In the rows, zero is written as 128.
Each path below is one point turned by a fixed rotation once a step. After each direction that follows a path, write how fast that rotation turns it, in degrees per step (0 if it stays still).
Each turn is a multiple of 5 degrees from 10 to 175, or 0.
path 1
[131 122 129 132 136 127 112 131 117 126 131]
[125 125 132 136 146 126 133 130 126 134 134]
[120 121 113 121 138 125 126 131 128 132 135]
[117 124 132 126 131 126 122 142 129 123 141]
[118 117 135 120 136 127 133 123 121 119 132]
[125 119 130 125 130 116 117 128 114 133 130]
[126 121 135 130 137 123 137 140 123 138 131]
[129 115 117 118 137 132 130 137 123 129 128]
[128 122 132 131 134 133 116 141 124 120 135]
[125 120 134 131 146 131 130 122 122 123 133]
[122 124 119 128 139 119 117 126 122 134 135]
[117 126 131 129 136 122 132 140 132 133 139]
[118 117 124 114 132 128 131 130 125 122 132]
[124 119 136 125 127 123 116 135 117 122 133]
[127 118 139 130 140 124 135 129 117 131 128]
[131 118 118 123 136 124 124 134 119 138 127]
[127 124 130 132 138 132 126 147 129 129 136]
[124 118 124 123 142 136 128 127 125 118 133]
[123 124 130 131 136 123 111 127 120 124 136]
[118 124 135 131 141 120 135 128 126 133 136]
[119 119 118 116 132 121 129 132 124 134 132]
[122 121 136 124 127 126 125 146 125 124 135]
[127 114 135 122 136 131 133 127 117 120 127]
[132 120 127 129 136 122 116 131 114 132 127]
Speeds:
[136 128 125 132 134 134 126 131 127 128 126] => 45
[137 130 129 126 125 124 129 125 134 127 131] => 0
[128 131 137 134 128 128 129 134 130 128 131] => 140
[127 129 122 124 127 130 132 136 134 131 130] => 80
path 2
[127 122 128 132 128 120 142 117 131 120 123]
[128 124 131 132 120 125 140 123 136 120 117]
[125 119 126 135 114 122 135 127 134 120 125]
[119 118 125 137 121 129 140 128 127 122 128]
[117 122 134 133 119 134 142 132 131 128 124]
[117 121 135 129 114 126 135 133 130 134 129]
[114 119 132 128 122 122 138 129 122 133 134]
[118 125 139 122 127 124 142 126 122 132 126]
[123 126 140 120 120 116 135 125 125 131 122]
[125 121 134 125 122 113 132 122 118 124 126]
[126 122 134 128 128 121 137 121 117 120 118]
[130 123 137 130 119 124 132 126 122 121 113]
[128 118 131 137 116 123 128 129 119 121 121]
[124 118 132 140 123 132 132 129 115 124 122]
[124 122 139 137 120 136 131 133 121 131 119]
[123 120 137 135 117 128 125 133 120 137 128]
[121 120 136 134 127 127 129 128 114 138 133]
[125 125 143 130 130 129 131 125 119 141 124]
[131 125 142 129 124 118 124 123 122 140 125]
[132 122 135 134 130 116 126 117 117 133 127]
[135 125 138 136 134 123 130 116 120 129 119]
[139 124 136 138 124 124 125 120 128 128 117]
[136 119 129 145 123 124 124 122 125 127 125]
[131 121 131 147 129 134 131 122 126 129 124]
Speeds:
[122 127 126 122 124 126 135 130 131 123 128] => 10
[132 126 124 134 125 130 127 128 129 119 123] => 35
[130 133 119 122 126 133 125 126 126 130 127] => 0
[131 131 133 125 121 128 125 131 135 131 123] => 110
path 3
[125 123 116 131 123 141 130 132 132 129 136]
[133 140 128 121 123 137 118 134 127 131 124]
[128 136 124 134 114 132 133 126 132 125 140]
[132 122 127 130 123 141 117 137 125 133 132]
[129 139 120 128 116 134 128 125 135 132 121]
[128 133 123 128 128 141 128 135 126 124 142]
[132 133 133 127 112 131 117 130 128 135 127]
[131 127 116 137 121 138 133 127 134 127 133]
[125 135 126 121 124 140 118 140 127 132 127]
[136 140 125 127 115 131 131 121 131 129 134]
[129 124 127 138 123 140 122 139 127 127 136]
[128 132 121 121 114 134 123 127 132 136 121]
[132 139 121 133 128 139 132 131 129 122 137]
[124 130 134 125 114 133 118 136 126 133 133]
[139 129 118 134 119 136 129 121 133 130 129]
[120 134 123 131 125 141 123 141 129 127 129]
[135 137 126 117 115 132 125 123 128 132 135]
[132 132 127 144 122 137 125 134 129 124 135]
[122 125 122 120 115 136 122 132 131 137 128]
[140 141 120 130 126 139 128 127 129 125 130]
[118 133 131 130 116 134 124 138 128 128 137]
[141 125 122 126 118 136 123 123 130 135 131]
[124 137 122 139 123 138 128 137 133 125 125]
[127 132 124 115 119 136 124 128 126 132 138]
Speeds:
[125 134 123 122 133 131 130 130 129 127 123] => 100
[120 131 132 129 122 124 127 130 130 130 122] => 155
[131 133 126 136 128 126 133 125 132 124 126] => 145
path 4
[118 122 129 124 116 129 137 117 129 122 121]
[117 127 128 134 117 122 132 119 140 123 127]
[127 131 123 132 125 128 128 122 148 120 122]
[125 123 121 127 134 137 127 121 142 119 123]
[118 123 120 130 136 139 131 117 134 125 135]
[123 137 117 135 133 134 136 117 131 131 137]
[131 140 116 129 128 136 136 118 127 131 122]
[124 130 123 122 122 138 134 115 122 129 117]
[117 130 132 127 114 131 134 112 126 130 125]
[124 138 133 131 116 124 131 115 139 125 125]
[130 132 132 124 125 128 130 118 144 118 118]
[124 121 130 123 133 133 133 118 140 116 125]
[119 124 124 131 135 129 138 118 137 120 138]
[127 135 114 135 133 129 140 122 136 124 132]
[128 131 110 128 130 136 136 122 128 126 120]
[118 125 116 127 122 138 133 117 123 130 122]
[115 133 124 133 116 132 128 115 129 134 128]
[126 141 128 130 119 131 124 116 139 131 120]
[129 132 133 122 127 137 124 114 139 124 117]
[122 125 138 123 132 135 131 112 136 121 131]
[124 134 131 130 132 127 140 114 137 121 137]
[133 136 120 129 133 128 144 121 135 119 126]
[127 124 117 124 129 133 143 121 127 120 119]
[115 121 117 130 120 130 138 119 126 125 126]
Speeds:
[127 120 129 122 130 134 127 127 124 126 123] => 95
[122 134 128 130 130 129 126 127 125 119 125] => 0
path 5
[134 137 126 124 136 145 124 133 117 122 133]
[128 130 114 120 135 133 116 134 134 135 119]
[140 132 118 136 118 135 115 120 128 128 129]
[120 137 126 123 122 124 112 128 134 128 141]
[140 139 120 133 128 117 129 139 127 124 138]
[123 146 118 116 126 132 133 127 125 120 128]
[132 135 123 127 139 141 120 137 115 132 131]
[132 128 111 122 131 137 119 130 140 130 122]
[137 135 123 131 118 128 112 117 123 134 130]
[126 136 128 124 124 125 115 134 139 119 142]
[135 142 118 128 127 114 129 138 121 127 129]
[124 142 118 123 128 141 133 127 123 116 132]
[128 133 120 123 140 136 118 137 120 140 130]
[141 130 113 127 127 139 122 125 140 129 126]
[131 138 127 122 120 125 109 118 125 134 132]
[134 135 127 130 126 124 118 139 134 115 140]
[126 144 114 122 125 117 130 134 123 125 125]
[127 139 121 131 131 144 129 131 117 121 135]
[125 133 116 120 138 135 120 135 131 141 129]
[147 132 118 130 125 136 121 121 132 131 129]
[126 138 130 116 121 126 110 123 132 127 133]
[139 135 124 132 128 120 119 143 126 118 134]
[120 143 112 124 123 126 130 130 126 119 124]
[127 138 121 133 134 141 124 133 114 131 137]
Speeds:
[137 127 130 136 128 131 129 129 124 126 131] => 170
[127 123 134 128 120 130 133 133 128 132 125] => 0
path 6
[125 120 135 137 121 123 135 143 125 131 135]
[125 131 138 133 126 122 126 129 137 115 141]
[129 128 132 134 131 136 133 147 128 126 138]
[125 130 141 142 132 128 121 126 137 128 136]
[130 131 130 139 136 129 142 135 126 129 139]
[123 122 143 139 122 120 130 131 135 133 134]
[128 131 129 134 128 123 138 134 128 116 144]
[125 125 142 131 125 131 125 144 135 128 134]
[128 131 132 142 135 131 125 128 131 117 142]
[126 130 137 135 134 132 136 140 133 138 134]
[127 121 135 146 128 122 130 123 130 126 139]
[124 134 135 130 127 122 143 141 132 128 137]
[129 116 139 136 122 126 124 134 132 121 139]
[122 141 133 134 134 129 130 138 133 119 139]
[132 119 140 139 132 136 127 135 133 133 137]
[121 136 132 145 134 122 132 128 129 127 138]
[133 121 140 131 128 126 142 135 133 134 138]
[119 127 134 141 122 118 127 134 128 120 138]
[131 130 137 125 131 131 135 140 137 122 141]
[123 124 135 145 129 132 119 138 128 126 135]
[129 137 136 135 139 129 135 128 137 127 140]
[127 119 135 144 127 127 134 137 125 136 134]
[124 133 138 134 126 117 134 125 137 122 140]
[130 122 134 131 123 130 135 146 127 125 139]
Speeds:
[129 132 127 128 120 135 130 123 128 127 123] => 0
[128 128 128 133 131 126 134 122 127 136 127] => 65
[125 128 128 134 126 124 121 121 128 124 128] => 155
path 7
[118 126 134 131 138 120 137 115 119 125 123]
[126 136 144 135 118 133 120 133 119 129 133]
[122 116 116 120 120 127 114 121 124 123 129]
[129 134 136 126 123 132 136 112 135 127 114]
[123 126 136 131 122 129 122 146 138 119 123]
[135 110 117 131 123 122 130 126 126 136 119]
[135 145 130 134 136 118 125 125 131 129 116]
[125 116 141 130 138 123 117 136 133 130 137]
[129 122 125 133 135 135 126 121 107 129 119]
[118 141 135 133 122 114 126 122 125 121 131]
[126 120 135 121 118 138 112 126 130 135 132]
[125 124 121 123 127 131 130 119 128 112 113]
[124 129 140 138 115 123 137 130 140 131 123]
[134 122 121 125 124 126 114 143 128 134 119]
[137 123 126 131 138 114 131 114 131 126 121]
[123 135 144 140 137 132 122 134 131 135 125]
[122 113 126 124 130 121 120 133 111 126 130]
[132 135 131 135 122 128 127 106 118 128 126]
[112 134 136 123 125 130 114 130 137 123 129]
[130 109 131 119 120 135 132 125 124 125 120]
[131 138 123 140 119 125 130 127 133 120 114]
[125 121 131 126 125 116 121 135 142 140 128]
[144 121 127 126 140 132 122 127 122 128 115]
[120 131 133 146 138 116 132 125 129 122 128]
Speeds:
[132 134 127 130 128 137 125 130 125 131 123] => 155
[121 135 126 131 130 126 132 123 131 132 125] => 125
[134 134 133 130 127 125 132 125 127 121 127] => 130
[132 131 127 122 131 127 121 122 134 129 130] => 95
path 8
[116 129 128 137 123 122 108 132 123 126 131]
[128 124 119 142 120 119 116 135 120 124 128]
[129 135 131 140 117 118 116 138 126 128 134]
[130 129 126 129 116 117 109 132 123 129 124]
[138 126 123 131 119 116 120 141 122 132 133]
[129 132 132 124 121 118 113 139 126 137 135]
[130 119 121 122 124 119 113 136 120 135 130]
[128 123 126 129 128 120 120 143 122 135 143]
[117 124 128 127 128 123 108 134 123 133 136]
[122 118 118 137 128 122 116 136 119 128 134]
[120 130 129 141 125 122 116 138 124 128 139]
[121 127 124 137 121 120 108 131 122 125 126]
[133 128 122 142 119 118 119 139 122 126 131]
[129 136 133 133 116 118 112 136 127 130 131]
[134 124 122 127 116 117 112 135 122 130 124]
[136 128 127 129 120 117 120 143 124 135 137]
[126 127 130 120 124 119 110 135 124 137 133]
[130 116 119 127 127 120 117 139 119 134 135]
[122 126 129 131 129 122 116 141 124 135 142]
[117 120 124 131 127 123 109 132 121 130 132]
[124 123 121 142 127 122 118 139 120 127 136]
[119 133 131 139 122 122 111 135 125 127 133]
[127 126 121 138 118 120 112 133 121 125 125]
[134 132 127 140 117 118 120 141 124 128 133]
Speeds:
[127 124 129 127 126 135 130 133 136 126 124] => 0
[122 131 133 123 127 129 121 123 130 129 124] => 135
path 9
[127 134 116 119 125 131 118 118 123 132 135]
[131 125 122 123 125 120 133 120 136 142 122]
[124 128 122 122 132 143 137 120 126 129 119]
[115 127 132 136 138 129 125 126 133 136 118]
[128 141 134 137 127 136 122 118 119 130 126]
[127 135 121 130 130 126 120 130 128 144 139]
[145 130 117 132 127 130 132 119 129 135 125]
[123 121 113 121 138 134 124 123 132 130 127]
[124 125 131 130 130 124 125 111 130 129 114]
[113 137 129 121 126 135 127 121 121 134 128]
[126 136 131 136 126 125 132 130 132 146 123]
[134 136 120 135 132 145 128 129 125 132 129]
[130 122 121 137 137 126 115 124 136 135 129]
[135 128 124 125 126 131 121 108 121 126 126]
[119 127 121 117 130 121 129 121 129 141 130]
[129 135 127 129 127 131 141 120 126 134 113]
[115 134 121 131 138 139 126 132 130 133 123]
[131 134 134 143 127 130 117 122 131 133 121]
[129 132 123 126 126 137 117 122 122 136 140]
[138 124 122 129 129 120 131 120 132 144 129]
[130 127 115 122 136 137 136 118 123 128 123]
[116 127 125 131 139 122 125 122 134 131 117]
[123 142 131 130 123 134 124 117 121 127 118]
[119 137 127 128 124 130 122 131 132 145 132]
Speeds:
[123 129 135 131 124 135 129 131 130 131 126] => 55
[127 132 131 124 121 123 127 126 124 133 133] => 80
[127 125 130 132 129 119 127 130 134 133 126] => 160
[132 125 131 123 128 126 125 137 123 127 124] => 0
path 10
[138 131 140 126 114 120 134 127 128 141 125]
[128 120 122 141 135 132 140 124 128 135 139]
[135 133 120 115 127 124 135 144 136 133 127]
[127 134 137 144 132 114 132 130 126 135 128]
[130 113 110 130 127 126 128 135 122 133 126]
[134 132 129 127 129 115 123 128 148 133 129]
[119 138 117 142 134 130 122 131 120 137 129]
[132 125 115 123 128 112 124 130 129 114 124]
[127 130 134 136 134 127 114 124 134 136 112]
[121 130 111 130 118 128 121 117 124 126 134]
[133 134 125 120 145 128 122 123 136 118 122]
[122 141 130 134 117 134 124 128 121 125 114]
[124 118 124 123 131 124 131 108 122 120 126]
[141 133 130 122 126 145 123 124 134 129 119]
[115 140 130 132 122 130 142 118 127 123 131]
[139 126 127 116 137 132 136 126 114 126 122]
[135 128 138 136 113 131 139 127 137 126 121]
[119 124 126 123 133 133 142 120 125 143 133]
[150 134 127 125 126 127 137 134 128 125 136]
[120 127 133 139 133 126 143 137 133 133 119]
[134 121 121 121 121 117 131 128 118 143 130]
[140 124 127 142 134 127 130 129 143 129 135]
[117 135 116 127 127 126 131 141 131 140 126]
[137 130 126 132 133 106 124 126 122 126 132]
Speeds:
[124 130 125 128 129 128 118 124 128 123 124] => 20
[125 126 133 131 136 124 131 123 132 125 130] => 160
[129 127 125 127 127 133 126 123 135 133 134] => 90
[126 130 131 126 126 129 129 133 138 128 121] => 130
path 11
[117 124 124 114 125 112 121 132 125 131 129]
[114 122 126 122 134 121 144 128 131 123 132]
[121 132 131 119 134 119 131 109 124 126 125]
[123 128 128 135 144 120 124 125 130 113 125]
[125 110 137 129 135 125 117 120 127 127 124]
[120 122 123 130 148 129 124 132 123 139 128]
[134 124 139 129 137 115 136 128 121 140 128]
[136 126 124 124 137 126 134 130 107 122 126]
[130 122 122 129 123 107 122 130 118 126 128]
[117 117 126 114 128 122 130 139 125 121 130]
[115 123 121 122 127 118 138 116 127 133 130]
[120 138 133 120 141 118 133 123 130 119 125]
[126 117 132 136 136 122 128 113 128 115 125]
[121 122 128 126 143 127 110 125 126 128 122]
[125 114 132 136 142 121 131 132 130 138 130]
[132 124 135 119 141 128 132 125 113 138 126]
[136 130 121 136 136 113 134 131 115 127 128]
[131 118 132 117 125 116 124 134 116 119 127]
[115 117 112 123 128 121 131 131 122 126 131]
[115 130 133 114 130 113 133 125 132 131 129]
[120 127 128 126 140 125 142 118 126 115 128]
[125 128 130 128 136 118 116 112 126 122 121]
[121 116 130 134 145 125 120 133 132 121 127]
[124 113 133 126 137 127 124 121 123 143 126]
Speeds:
[134 132 126 128 122 135 127 129 135 129 129] => 0
[130 126 132 129 121 122 126 121 129 133 128] => 170
[134 125 131 133 134 131 125 131 125 134 127] => 40
path 12
[127 134 126 126 135 121 130 113 137 126 143]
[124 133 135 131 131 119 131 139 143 141 126]
[138 128 118 123 139 139 126 140 131 132 130]
[137 132 137 122 138 122 117 123 122 128 139]
[127 133 126 125 118 124 128 122 137 145 138]
[122 136 125 132 145 135 135 131 139 131 131]
[138 118 133 125 139 120 119 138 138 128 131]
[139 139 120 119 127 124 124 132 120 140 134]
[129 133 139 129 133 140 131 118 132 136 140]
[122 128 123 124 133 120 124 127 149 128 134]
[128 131 127 132 139 123 126 145 126 142 127]
[149 125 127 123 134 136 130 127 127 130 139]
[127 144 135 118 128 122 122 119 134 131 135]
[119 127 126 131 130 135 125 132 141 145 132]
[133 127 119 130 149 126 130 133 131 126 135]
[143 130 140 123 129 117 125 134 129 135 132]
[132 141 123 118 123 140 127 126 133 140 134]
[118 130 134 130 144 133 121 122 136 129 138]
[131 121 122 129 131 112 126 135 139 137 135]
[140 141 127 127 136 130 138 137 123 138 130]
[138 129 139 119 132 137 121 122 138 127 136]
[118 136 121 123 130 120 115 125 135 137 135]
[127 123 128 140 139 130 135 133 129 144 137]
[144 131 127 122 137 123 135 130 139 122 133]
Speeds:
[127 129 129 125 123 117 124 129 130 129 126] => 125
[129 134 133 126 124 130 135 126 134 127 125] => 95
path 13
[118 139 132 137 117 116 131 120 131 126 122]
[117 135 134 134 114 120 133 122 128 120 120]
[120 131 133 129 115 124 135 122 123 114 120]
[124 130 133 127 119 125 131 122 116 110 121]
[128 132 133 125 123 126 127 120 110 113 125]
[129 136 133 126 125 126 123 118 108 120 131]
[128 138 134 128 123 125 123 115 111 127 138]
[124 138 134 127 119 124 127 116 117 133 141]
[122 137 133 124 114 123 134 120 122 134 141]
[122 138 130 120 113 121 140 125 124 131 137]
[122 137 126 117 116 120 142 128 123 127 130]
[126 140 123 117 121 117 140 130 121 124 123]
[128 143 121 121 126 115 134 128 119 124 119]
[128 145 123 129 129 113 128 123 119 125 118]
[124 145 127 135 127 115 124 119 122 127 120]
[120 141 132 139 122 118 125 117 126 126 122]
[117 136 136 138 116 121 128 117 128 122 124]
[118 131 137 134 113 125 132 119 125 118 125]
[121 129 135 128 113 127 133 121 119 113 125]
[126 129 133 123 118 128 132 122 112 113 127]
[130 133 131 121 123 127 128 121 108 117 131]
[131 137 130 122 124 125 125 119 107 125 135]
[129 140 130 124 123 123 126 118 113 133 139]
[125 142 130 125 119 120 129 119 119 137 140]
Speeds:
[124 129 131 134 125 128 127 124 134 134 133] => 45
[126 132 124 131 130 122 130 130 134 129 120] => 25
path 14
[131 123 131 121 125 119 123 122 117 114 123]
[137 116 136 121 122 120 124 119 132 122 129]
[130 115 130 124 122 136 125 121 131 114 129]
[127 123 126 125 115 123 121 128 126 111 132]
[132 113 129 120 122 119 119 136 130 121 126]
[131 115 131 120 129 128 123 125 120 116 119]
[133 123 134 123 121 119 125 116 123 115 129]
[135 114 133 122 119 126 125 122 137 120 133]
[127 117 126 125 119 134 122 128 127 112 127]
[129 121 128 123 118 117 119 133 123 114 129]
[135 113 133 117 127 121 122 130 128 123 122]
[131 118 132 121 126 129 126 118 122 113 122]
[133 121 132 124 116 121 125 119 130 116 134]
[131 112 128 123 119 130 122 130 136 119 131]
[127 119 125 123 122 128 121 132 121 110 124]
[133 120 131 120 122 112 121 129 123 119 125]
[136 112 135 119 128 127 125 121 128 121 123]
[130 121 131 125 120 130 126 116 125 111 129]
[131 119 128 125 115 121 121 128 133 116 135]
[129 112 127 121 123 130 120 135 130 117 125]
[128 122 128 122 124 121 121 127 117 112 122]
[136 118 136 119 124 115 124 122 127 121 127]
[134 113 134 122 124 133 126 118 130 117 127]
[127 123 127 127 115 127 124 123 127 110 132]
Speeds:
[124 128 123 129 125 129 124 139 129 127 128] => 70
[121 122 133 124 130 125 128 128 128 123 133] => 0
